(in the rows, 128 means zero)
Y: rows in 4 groups, each row roughly a mix of its group's directions:
Y (132 x 10):
[[108 144 144 101 125 176  67 117 125 134]
 [104  73 149 113 160 112  94 141 115 155]
 [125 120 207 131 134 129 100 149 136 121]
 [ 78 112 184 116 111 136 116 128 141 162]
 [135 120  61 130 124 105 131 116 178 132]
 [107 128 142 141 114 205 121 140 135 153]
 [ 99 133 111 121  89 161 168 146  95 160]
 [152 167  93 153 106 144 158  82 137 125]
 [165 113 144 154 154 129 149 108 102 184]
 [163  93 147 132 147 144 126 106 138  67]
 [109 174 127 158 132 140 185  99 130 140]
 [175 130 109 104  79  81 128 130 123 124]
 [102 106 196 107 144 126 147 139 115 154]
 [128 164 162 167 103 133 185 129 127 134]
 [119 108 120 150  56 137 143 156 104 128]
 [112 148 175 118 152 134 136 165 115  77]
 [ 62 114  84 125 137 146 135 107 120 147]
 [120 143 154 146 157 132 171 146  82 166]
 [ 69  96 134 111  86 108 151 121 128 144]
 [141 137 123 154 120 182 109  78 160 131]
 [151 146  87  97  95 100  91 126  99 116]
 [ 89 111 186 123 149 111 146 105 142 158]
 [109 121 151 159 161 148 183 122 152 155]
 [117 145 103 108 141 194 136  94 109 143]
 [155 151 163 159 138  94 133 115  83  99]
 [101 161 154 134 120  76 122 131 156  87]
 [171  85 105 117 124  72 122 128 110 131]
 [ 99  81 119 104 123 117 167 135 117 176]
 [101 135 135 119 107 120 135 195 109 166]
 [209 122 152 134 115 126 122 127 146 135]
 [102 133 141 178 146 111 164 112  80 132]
 [156  98  91 133 135  86 120 108  82 147]
 [172 149 159 144 101 151 155 107 169 134]
 [138 166 100 117 118 110 171 144 133 181]
 [ 99  70 111  82 100 134 119 134 141 140]
 [177 158  94 142  93 120 112 158 129 101]
 [142 162 121 135 103  86 147 179 110 103]
 [ 66 143 106 135 117 145 122 129 103 174]
 [110  92 109  88 137  89 122 120 167  96]
 [ 93  98 166 122 106 132 169 117  96 157]
 [ 95 184 116 119 125 100 124 130 167  96]
 [111  68 114  90 120 146 129 134 133 171]
 [ 94 131 162 113 147 172  82 150 145 122]
 [122 185 155 148 156 128 170 103 143 127]
 [116 183 113 165 140 111 144 119 106  85]
 [176 131 179 132 132  90 129 144 122  95]
 [ 72 123 148 161 115 148  86 111 106 122]
 [121 146 185 118 153 141 146 172 106 104]
 [170  85 143 145  99 118 161 115 157 155]
 [109 148 165 102 116 150  95 150  76 141]
 [132 106 155  86 171 142 102 146  89 113]
 [118  87 147 147 127 144  88 110 136  73]
 [103 112  84 123 134 142  65 112 108 133]
 [122 190 160 158 149 127 122 113  94 121]
 [ 77 133 151 140 110  95 146 128 148 177]
 [146  59 120 108 108 120 100 157 127 139]
 [135 110 178 140 158 149 178 150 107 124]
 [114 118 124  75 156 184 110 131 118 146]
 [ 86 156  88 148 118 157 163  99 120 139]
 [125  81 127 115  86 140 123 112 151 180]
 [ 99 117 179 111 145 132  79 162 135 115]
 [130  50 132 150 136 114 156 120 134 121]
 [108 139 181 124 118 134  85 168 127  98]
 [ 95 125 122 107  79 140  94 162 155 155]
 [167 128  70 129 169 107 154 126 122 116]
 [111 118 135 106 179 149 100 120 176 155]
 [119  90  87  86 122  90 130 138 154 103]
 [137  72 155 143 155 155 152 136  91 142]
 [129 133 137 137 118 166 202 126 125 152]
 [124 163  91 116  94 108  85 112 164 138]
 [ 93 151 172 130  89  91 135 160 126 114]
 [108 171 106 142 143 102  91 102  86 142]
 [120  74 147 166 144 153 147 105 164 136]
 [105 115  72 118 117 166  94  98 131 113]
 [115 153 134 106 153 109  68 133 119  86]
 [100 166 155 123 160 176 103 148 106 130]
 [173 142 141 130 135 143 108 109 123  62]
 [182 136 171 117 125 110 170 155 130 121]
 [111 133  77 134 170 169 100 115 135 150]
 [136 131 116 145  85 142 196 128 153 136]
 [160  96 107 121  99  80 146 118 126  87]
 [165 166 126 145 177 150 121 133 102  95]
 [108 130  82 119  92 158  90 166 128 140]
 [166 104 122 137 109  65 159 127 110 131]
 [ 77 127 111 117 132 180  94 110 109 145]
 [ 74 131  95  96 150 110 132 115 160 101]
 [131 100 109 140  74 117 150 148  95  90]
 [ 90  86  76  99 131 147 103 124 136 135]
 [154 153 154 147 153  84 121 111 179 131]
 [100 155 162 112 161 134 135 178  97 142]
 [169 179 133 116  91 152 103 117 137 151]
 [ 98  91 139 176 110 132 103 108 141  87]
 [120 140  72 140  93 137 100 104 143  91]
 [176 140 171 143 146 118 178 122 117 112]
 [ 91  97 131 129 173 125 106 127  75 116]
 [192 116 174 140 115 121 146 149 137 142]
 [136 108  91 113 101 122  92 140 180 155]
 [127 167 163 110 118 160  73 153 132 135]
 [165 113 141 106  96 120 126 190 126 154]
 [133 128 161 134  68 137 127 174 137 100]
 [122 149 108 131 112 168  87 179 121 156]
 [143 151 173 135 105 132 158 143  71 124]
 [170 141  95  85 122 127  84 120 128  99]
 [157 100 112 152  97 139 124  80 172 135]
 [127 143 146  93 112 107  91 180 109 159]
 [100 171 159 104 141 113 127 182 122 146]
 [118 167 119 143 131 181  98  95 153 149]
 [166 157 122 142 164  74 145 132 149 108]
 [101 149  79 130 113  97 112 104 174 141]
 [122 113 175 138  98 121 176 159 158 132]
 [114 174  96 163  99 101 140 121 119  91]
 [106 126 148 147 109 167 141 116  64 110]
 [ 70 152 122 127  99 166 105 145 126 100]
 [ 71 129 124 148 104 167 114 115  88 137]
 [143 139 129 155  62 130 123 153  89 111]
 [153 153 152 141 143 145 200 122 117 125]
 [ 79  78 126 133 153 101 117 144 134  94]
 [105 120 177 169 114 145 170 132 152 145]
 [110 133 113 162  95 180 147 122  99 160]
 [126 102 166 140  74 130 118 176 114 123]
 [133 135  82 127 126 133 124 110 107 198]
 [125  87 156  92 129 160 107 155 133 170]
 [100 162 116 153 146 132 104 147 153 185]
 [125  87 124  95 167 136 123 145 146 181]
 [117  96 177 136 121 169 137 156 146 164]
 [127 129  97 150  80  91 135 129  78 113]
 [183 156 147 113 112 127 167 135  94 107]
 [175 177 170 149 125 108 141 130 124 107]
 [143 131  97 122 116 111 149 137 198 156]
 [113 147 175 122 142 155 115 167 129 177]
 [106 140 145 126  70 144 126 155  78 132]
 [174  93 134 133 119 144 139 107  97  77]]
one row of each group, then the others: which group is each in?
[159 127 167 115  94 116  87 138 170 107] | G
[147 102  77 120 119 107  87 121  85 126] | H
[169 102 161 117 150 164 153 117 150  93] | U
[ 92 178 142 103 151 115 122 172 108 117] | Q

[154 138 170 158 168 104 115 100 119  95] | U
[144 139 106 132 120 112 145 105 109  54] | G
[ 90 165 131 114 151 129 117 162 118 182] | Q
[106 171 110 160 175 126 111  95 150 120] | G
[141 156 189 168 127 123 158 133 109 145] | H
[136 108 157 152  91 132 176 145  93 100] | U
[ 80 107 142 133  89 133  96 166 100 117] | H
[122  75  93 138  90 108 142 134  95 152] | H
[129 205  98 116 117 119 135 117 136 147] | Q
[138 158  74 154  86 138 103 150 137 143] | G
[140  63 122 116 131 143 148 134 152 174] | H
[121 100 170 128 175 115 155 123 149 169] | H
